Named moves (each a turn or a mirror), then the moves between two rows, first move first; the first pair answered
q_486:
[ 34 -13   7  -2 -35   4  -6 -18 -40  -3 -22  49  -7  11 -13   7   6  13
  -7 -24  -4 -22  10  12 -20  13  14  15 -10  26   9  35] |-> [ 35 -14   6  -2 -35   3  -7 -18 -40  -2 -22  50  -6  13 -12   7   7  11
  -5 -27  -5 -21  11  13 -19  13  13  17  -8  26  10  35]
[ -7 -38 -12 -19 -25 -20   0 -51  17  16 -11 -19 -17   4 -17   3  -6   0
 -10   0  13  31  16  -3  -5 -23  -8 -24 -28   3  -2 -24] |-> [ -8 -40 -12 -19 -20 -19   4 -46  16  23 -10 -16 -17   0 -20   9  -2  -6
  -9  -5   9  30  21  -3   1 -25 -10 -22 -30   3   6 -27]
[ -6   2  -5 -14 -31  -1  -3 -27   5  -5 -13 -11   2  24  31 -29 -19  18
  12  16 -14  23   3  -7 -23   7   0  -2   7   2   2 -25] |-> [  2  -5  -1  -3 -10   6  16  -2  -6  28 -16   3   6   5  10   1   3  -5
  21 -14 -31  20  25 -15   9   0 -13   3  -2 -11  35 -37]
[ -2  21  27  11  39 -12 -13  13 -12  -2  30   5  24 -16   5  24  23  -5
  18  13  16 -19   7   2  39 -14 -24   4  18 -23 -15   2] |-> [ -6  27  24   5  25 -15 -28  -1  -6 -23  35  -2  21  -2  16   4  10  12
  11  32  26 -17  -6   7  18 -10 -17   0  26 -15 -37  12]
q_443:
[ -4   7   1  -1  -7  -4 -14  -6   5 -13   8  -3  -1   4  12 -21 -12  19
  -4  15  22   4  -6   2 -25   4   5   0   6  10 -19  13] |-> [  1   6  -6  11  -3   1  -7   2   6 -22   1  -5  -3   6   2 -16  -7  18
 -17  12  17  -2  -1   1 -30  11  10   6   5  13 -10  15]
[-36  15 -17 -37  12  15  -1 -12 -22 -15 -21   5  -6  50  -7  -8 -31  15
  17  37  29  23 -27 -16 -45 -15  19 -29   8 -17   4   4] |-> [-31  15 -27 -16  19  24   9  -2 -21 -25 -36   5  -6  51 -19  -1 -22  13
  -3  32  19  17 -25 -18 -56  -1  26 -20   6 -15  17   6]
[-12  19  18 -61 -10   7 -11 -33   1  13  22 -15  -9 -15  51 -52   0 -11
  33  10   4 -10 -10   4   1 -29 -13   7 -10   2 -19 -17] |-> [ 14  20 -17  13  21  40  27  11   1 -25 -25 -12 -10  -6  -1 -30  26 -18
 -38 -12 -29 -32   8   8 -38  21  15  38 -19  17  28  -4]
q_490:
[  9 -18   9  -3   9   6  16 -10  13 -16   3   3  -5   1 -19  18  27  -7
   4 -11 -18   9  -1   3 -13  17   6   5  -8  16  12 -13] |-> [ 15  -8   9   4  15   5  13  -1  14 -22   4   4   0   0 -13  12  31  -7
   4  -6 -18   2  -1   2 -18  20  11   8  -1  14   5 -10]
[ -1  -3 -10 -33 -11   6  15 -28  -4   8   8 -12 -12 -15  18   1  -7 -20
  11  -2 -19  14   2  -3  25 -19  -6   8  -7  -4   9 -19] |-> [ 10   9  -6 -13   7  10  23  -4  -8   8   5  -8  -5 -22  18   4  11 -28
  12  -4 -25  -2   9  -5  28 -12  -7  17  -2  -9  10 -19]
[ -8   0  14   9  15 -22 -14   9 -10  19   7  14  15  -8  -8  18   6   5
  14   9  12   8  10  -7  27 -14  -3   0   7 -14   2 -20] |-> [ -3   9  15  16  18 -22 -19  16  -6   9   7  12  20  -8  -3  11   9  10
  13  16  14  -2   7  -7  20 -10  -2   3  14 -14  -9 -16]
[-30 -40   5  20  -2 -10  21  19  14  -8 -13   3  46   9 -15 -13  33  12
 -25  10  14   7  -3  13 -28 -27   9 -16 -21 -22  16  22] |-> [-31 -39   5  18  -2 -11  20  21  12  -9 -12   4  46   9 -15 -15  31  11
 -26  12  14   6  -5  14 -29 -26   8 -15 -20 -22  14  22]
q_118:
[  7  24  15 -28  27  25  -3  14  14 -10   4   4   6 -19 -41 -10  -3 -38
   6  22 -24 -13  -3 -17  -1 -31 -19  12   6  20 -32 -10] |-> [  5  24   9 -30  21  25   0   8  16 -16   1  -2   2 -16 -35 -21 -10 -37
   2  26 -26 -13  -5 -14  -8 -27 -16  14   7  24 -34  -8]
[ -1   6 -19  21   8   0  17   7  -8 -12 -42  -9  -1  11  -3  -6  -6 -10
 -22  14 -31 -11   5  18  -6  18  12  16 -13  12   3   3] |-> [  4   1  -7  26  26  -4  12  25 -11   4 -38   4  12   6 -18  17  12 -13
 -14   3 -27 -10  14  15  13   9   5  12  -8  -1  10   2]
[-13   1 -42  24 -10  32  21 -30  -5 -36 -36  -4 -16  -7  15 -45 -31   0
 -34  24  -3  10 -14   5 -27  15  32  13 -23  -1  -3  -3] |-> [ -6 -24 -26  34  25  35  35   3 -16  17 -36  26  -1 -26 -28  18   4 -19
 -23 -23 -14  18  10  -6  24  -3  11   8 -33 -24  41 -20]

Between the rows of a pair lie two moves.
[  8  56  19  31  23  32   4  29 -13  25 -18  12  19 -15  -1  -6  27 -26
  -2 -19  12 -12  35  -1  56 -11   0 -13   7  -1   3  11] |-> [ -4  66  23   4  -9  18 -26  -5  -2  -5  -4  -4  14   0  29 -47  -5   1
   1  20  40  -3   8   8  25 -10   8 -25  23  11 -43  22]  q_443 then q_486
[  5  30  14 -13  -6  -5  14  30  -5  16  17  10   5   0  26   5 -12 -16
  28 -18  -8   8  31 -20  -4 -17  11 -11  14   1  -3  12] |-> [  6  34   2  -2 -15   1   9  28   2 -15  10   3   1  14  26 -11 -20  -5
   6  -5  -2   6  21 -14 -35   0  24  -7  16  13 -10  24]  q_443 then q_486
[  4   4 -23  -6 -18 -10  23 -27   8   9  -4 -18   6 -15  23 -25 -26  13
   6   9   7  -3 -11   7 -18  29  37  -6  19   7  -2   4] |-> [ 19  17 -16  15  10  -2  36   7   2  25  -9  -7  20 -30  18 -14   1  -5
  10  -5  -3 -20   5   3  -2  29  32   3  23  -6   7  -1]  q_486 then q_490
[-13 -18 -26 -14   1  32  14   2  19  16 -20  -3   0  -3 -58  40   4 -23
   0 -38 -18  21  -4   8  16  -7  -1  -9 -21 -13  37   8] |-> [-28 -11 -16 -50 -34  11 -22 -36  28  -1   3 -21  -5  12 -21   1 -28   1
  19   1  13  33 -31  14  -1 -15  -1 -26  -7  -6 -11  15]  q_443 then q_486
[ -4  -2   8 -22 -17 -15 -32 -25  21   5  18 -10  11   0  23 -12  -6   9
  26  23  12   9  -6  -1   8  -6   0  -8   5  -1 -25   1] |-> [  4   7  14 -16  -6 -16 -29 -11  18   9  19  -6  17  -6  30 -12   1   4
  32  21  11   3  -1  -2  15  -6  -3  -5  11  -6 -28  -1]  q_486 then q_118
[ 20  30  11  -3  32  -5   1  40 -12   0  10  14  16  -8  15  12  30 -13
  27   5 -18  -2  12 -12  22  -5 -23 -20  22 -24 -25   5] |-> [ 17  41 -16   5   9   7  13  19  -4 -42  -4 -10  -5   8  31 -27   6  -9
   0  28 -29 -10   1  -3 -22  20   0  -6  15   0 -34  15]  q_118 then q_443
[  4   6  10   5   8  -4   3  -1   6  -4 -11  -8  15 -20  34 -24   3 -10
  25  21  -7 -17   6  -5   9  13  -5  11  10   9 -13  -1] |-> [  7   2  -1  17  14   6  19   3   5  -5 -22 -10   7 -19  21 -17   7 -16
   9  11 -20 -18  13  -6   7  21  -1  18   1  11   6   0]  q_443 then q_118
